In the data rows, 128 means zero.
Here are some numbered points:
[106 187 129  71  81 103  34 116  86 138 158 111 158 109 103  63] 0
[138 102 118 106 107  99  69 131 119 144 180  97 131 110  84  78] 1
[145 113  94 158 125 115 142  96 138 116 120 129 106 140  85  59] 2
[119 183  71 123  97  89 176  89  83  54  76 152 157 157 100  83] 3
[112 170 125 135 135 133 138 113 131 115 105 123 127 133 119 107] 4
[153  65 117 111 141 123 159 135 144 211 118  86 138 101 139 120] 5
[171  95 186 121 157  96 102 138 140 135 104  96 173 107 136 200] 6
[ 97 168  82 127  47 117  55 150 114 110 146 115 102 183  67 135] 7
[ 59 121 164 113 112 115 144 100 128 100 137 174 124 134 174 134] 8
[ 99 109 206  89 120 129 129 123 124 130 137 121 135 112 133 106] 9
[160  95 126 151 170 127 124 118 154 105 153 103 135 119  78 141] 10
[129 126  84 177 139 155  84  73 125 143 180 123 163 134 108  96] 11
[161 153 193 104 160 137 162 219 158 104 123 123 101 149 127 188] 12
[221  30 218  63 165 100 222 237 132 155 169  95 234 114 147 235] 13
[173  50  91 142 154 121 142 116 147 167 147  88 113 105  99 121] 14
[177  26 158 125 171 143 118 126 151 147 193  82 178  80 110 171] 15
[126 154 141 124 135 131 131 119 138 127 123 125 136 128 114 131] 16
[100 152 134 145 128 103 149 109 126 100 114 166 111 137 159 104] 17
[114 132  90 167 128 144 136 112  62 135 108 202 124  80 197 116] 18
[108 184 100 132 124 117 130  96 129  88  86 117 103 143 103  99] 19
[128 120 119 125 142 128 149 126 137 159 108 116 128 118 133 103] 20
[ 99 237 113 108 148 168 158 162 134  68 109 136  27 176 114 118] 21
[ 87 193 100 139 149 125 153 112 121  83 116 154  63 149 132 103] 22
[191   1 124 143  84 101 120 167 162 211 116 126 161 144 164 180] 23
[112 162  82 135 130 139 140 104 135 132 101 123  97 136 123  87] 24
[111 148 206  72 145 152 157 205 149 104 136 119 105 134 143 185] 25
Which point above is nearest to each new point by angle, seen from the average point of the numbered points? Its number follows each.
[172 133 120 166 115 139 131 153 155 118 139 140 149 176 127 154] 23
[130 129 177 118 149 112 137 137 134 137 130 120 148 110 135 155] 6
[134 122 161 115 143 131 135 135 140 152 121 107 146 117 124 144] 6
[125 132 140 106 124 107 100 125 121 147 151 117 144 114 123 144] 0
[160 111 151 129 159 119  75 102 141 125  82 114 170 124 150 185] 6
[117  88 173 158  83 130  79 171 117 156 152 158 147 111 161 205] 23
[137 126 156 127 128 125 132 138 142 137 122 122 146 119 131 141] 6
[125 173 111 144 116  71 116 103 105  69  60 109 102 143  84 126] 19
[144 106  65 195 122 149 131 111  69 188 116 198 140  73 194 121] 18
[121 148 131 131 142 134 132 116 134 135 106 111 124 122 129 126] 4
[107 162 100 134 130 133 141 104 130 136 109 122 110 135 121  94] 24
[136 159 106 116 103  96  80 117 110 118 113 108 126 122  84 135] 7
[ 96 137 164  98 147 124 156 138 124 122 117 137 107 111 164 127] 8
[109  64  27 180  99 175  82  33 127 137 197 131 153 148 100  87] 11
[ 73  97 135  53  43 136  87 130 112 149 151 136 164 132 134 136] 0
[122 134  70 204 126 154  99 113 100 185 111 181  94  82 177 121] 18
[131 144 111 138  69 130 157 191 141 109 101 145  64 193 118 134] 21
[ 52  82 130 105  50 149 145  86 122 148 133 152 162 148 152 110] 8
[223   0  82 163  29 137  52 146 126 104 209 164 254 204 141 225] 23
[144  95 224  83 161 128 151 177 139 151 130  94 162  94 156 182] 13
[115 157 130 133 145 132 133 117 133 130 112 118 123 135 119 111] 4
[140 161  78 130 147 148 157 159 143 138 124 116  50 147 118 113] 21
[113 239 127 113 151 160 151 178 135  60 115 131  52 166 103 135] 21
[119  71  62 128 101 142 158 123 137 152 144 129  79 153 118 112] 14
[143  89 157 142 149 152 102 125 149 177 175 103 196 113 148 163] 15
[100 189 113 140 141 139 142 107 125 104  92 136 105 151 112  87] 4
[127 145 145 128 136 128 131 135 142 137 119 112 141 127 121 135] 16
[155  70 139 151 163 153  89 108 155 163 196  97 193 109 121 160] 15
[161 192 131 147 129 131 162 184 156  88 106 152  84 193 112 151] 21
[138 140 133 108 129 121 185 122 112  96 110 141 191 137 132 107] 3
[157 195   5 139  74  94  56 137  99  96 134 119  77 192  66 136] 7
[121 113 117  70 118 129 126 142 117 178 132  99 118  92 143 117] 5
[125 126 128 128 131 115 136 111 128 171 122 116 124 116 130  74] 20
